[[ 0.46  3.21  1.53 -1.26 -0.50]
 [ 0.51  3.71  1.75 -1.44 -0.54]
 [-0.77 -4.81 -2.31  1.88  0.78]
 [-0.26 -1.20 -0.59  0.47  0.23]
 [ 0.65  4.76  2.29 -1.89 -0.76]]
->
[[3.21 1.53]
 [3.71 1.75]]

[[ 1.31  4.96 -5.56 -4.03]
 [ 0.52  3.75  3.38 -4.58]
 [-0.11 -3.39 -3.39 -4.51]
 [-0.41  3.90  1.86  3.73]
 [ 1.50 -4.07 -3.50 -4.17]]
->
[[ 4.96 -5.56]
 [ 3.75  3.38]]

[[-2.80 -4.47 -4.38]
 [-1.25 -1.92 -2.36]]
->
[[-4.47 -4.38]
 [-1.92 -2.36]]

[[ 4.33  1.62 -1.78 -2.69  0.28]
 [ 1.70  3.88 -2.54 -0.60  0.47]
 [-0.74 -2.64  1.56 -0.07  0.15]
 [-4.31  0.06 -0.03  2.90  2.08]
 [ 2.83  2.12 -2.40 -1.87  3.56]]
->
[[ 1.62 -1.78]
 [ 3.88 -2.54]]

[[ 0.13  0.88 -2.34 -0.04 -3.04]
 [-0.29  5.33 -1.86 -0.48 -0.45]
 [-0.65 -2.99 -1.36 -0.99  1.90]
 [ 0.54 -2.07 -4.66  0.59 -2.29]
 [ 0.63  2.71 -3.76 -1.20  0.69]]
->
[[ 0.88 -2.34]
 [ 5.33 -1.86]]

[[-2.27 -4.67 -4.37 -4.27]
 [-0.67  1.69  3.25  5.35]
 [-3.57 -0.77 -1.09  0.44]
 [ 2.46 -0.55 -1.36 -1.44]
 [ 0.12 -0.39 -0.90 -0.79]]
->
[[-4.67 -4.37]
 [ 1.69  3.25]]

[[-1.07  1.54 -3.10  4.55  1.47]
 [-0.62 -2.56  0.59  2.51 -1.40]]
->
[[ 1.54 -3.10]
 [-2.56  0.59]]

[[ 2.85  0.75  5.49]
 [ 3.04  2.75 -4.75]
 [ 2.89  0.75  5.59]
 [ 2.45  0.65  5.72]]
->
[[ 0.75  5.49]
 [ 2.75 -4.75]]
---
[[-1.76  4.62]
 [ 0.46  1.02]
 [-0.84 -0.20]
 [ 1.52 -0.86]
 [-0.21  0.70]]
->
[[ 0.46  1.02]
 [ 1.52 -0.86]]

[[-1.56 -0.95]
 [ 0.01 -0.72]
 [ 0.64  0.94]
 [-4.94 -0.02]
 [-0.01  1.85]
 [-2.52 -1.95]
 [-1.79 -1.22]
 [-2.83 -1.26]
 [-0.92  1.11]
 [ 1.67 -0.49]
 [-3.61 -1.04]]
->
[[ 0.01 -0.72]
 [-4.94 -0.02]
 [-2.52 -1.95]
 [-2.83 -1.26]
 [ 1.67 -0.49]]

[[-1.45  2.58 -0.70 -1.78  1.13]
 [-1.45  3.19 -0.70 -0.64  1.13]
 [-1.45  2.58 -0.70 -1.78  1.13]
 [ 5.51  0.54  1.19  5.18  2.14]
 [-1.91  2.25 -0.70 -2.40  1.13]
 [-1.45  2.58 -0.70 -0.92  1.13]
 [-1.45  2.58 -0.70 -1.78  1.13]
 [-1.45  2.58 -0.70 -1.78  1.13]
 [-1.45  2.62 -0.61  0.90  1.13]]
->
[[-1.45  3.19 -0.70 -0.64  1.13]
 [ 5.51  0.54  1.19  5.18  2.14]
 [-1.45  2.58 -0.70 -0.92  1.13]
 [-1.45  2.58 -0.70 -1.78  1.13]]

[[-0.60  0.21  1.40  1.77 -0.30  4.55  0.43  2.20 -2.54 -0.43  2.10]
 [-1.91 -1.13  0.03  1.67 -1.70  3.03  2.54  3.25 -0.56 -1.77  2.99]]
->
[[-1.91 -1.13  0.03  1.67 -1.70  3.03  2.54  3.25 -0.56 -1.77  2.99]]

[[ 2.19 -0.85  4.29]
 [-1.50 -2.94 -4.13]
 [ 3.08 -2.21 -0.39]
 [ 0.72  2.35  0.65]
 [ 3.96 -2.45 -2.44]
 [ 3.31 -0.90  4.38]
 [-2.83 -2.25  4.38]
 [ 1.34 -0.15 -3.52]
 [ 4.15 -0.54  0.04]
 [-0.73  1.66  1.03]]
->
[[-1.50 -2.94 -4.13]
 [ 0.72  2.35  0.65]
 [ 3.31 -0.90  4.38]
 [ 1.34 -0.15 -3.52]
 [-0.73  1.66  1.03]]

[[ 0.68  2.46  4.23]
 [-2.29  2.11 -3.53]]
->
[[-2.29  2.11 -3.53]]

[[-0.94 -1.87  0.70  4.97]
 [-4.33  3.54  0.74 -1.65]
 [-1.00  0.54 -1.26  2.79]]
->
[[-4.33  3.54  0.74 -1.65]]

[[ 0.78  4.26]
 [-2.45  4.08]
 [ 0.35 -2.93]
 [ 4.88  2.32]
 [ 1.80  0.15]
 [ 4.54  2.66]
 [ 5.34  4.60]
 [ 4.43  2.89]
 [ 5.41 -2.16]
 [-2.64  4.67]]
->
[[-2.45  4.08]
 [ 4.88  2.32]
 [ 4.54  2.66]
 [ 4.43  2.89]
 [-2.64  4.67]]
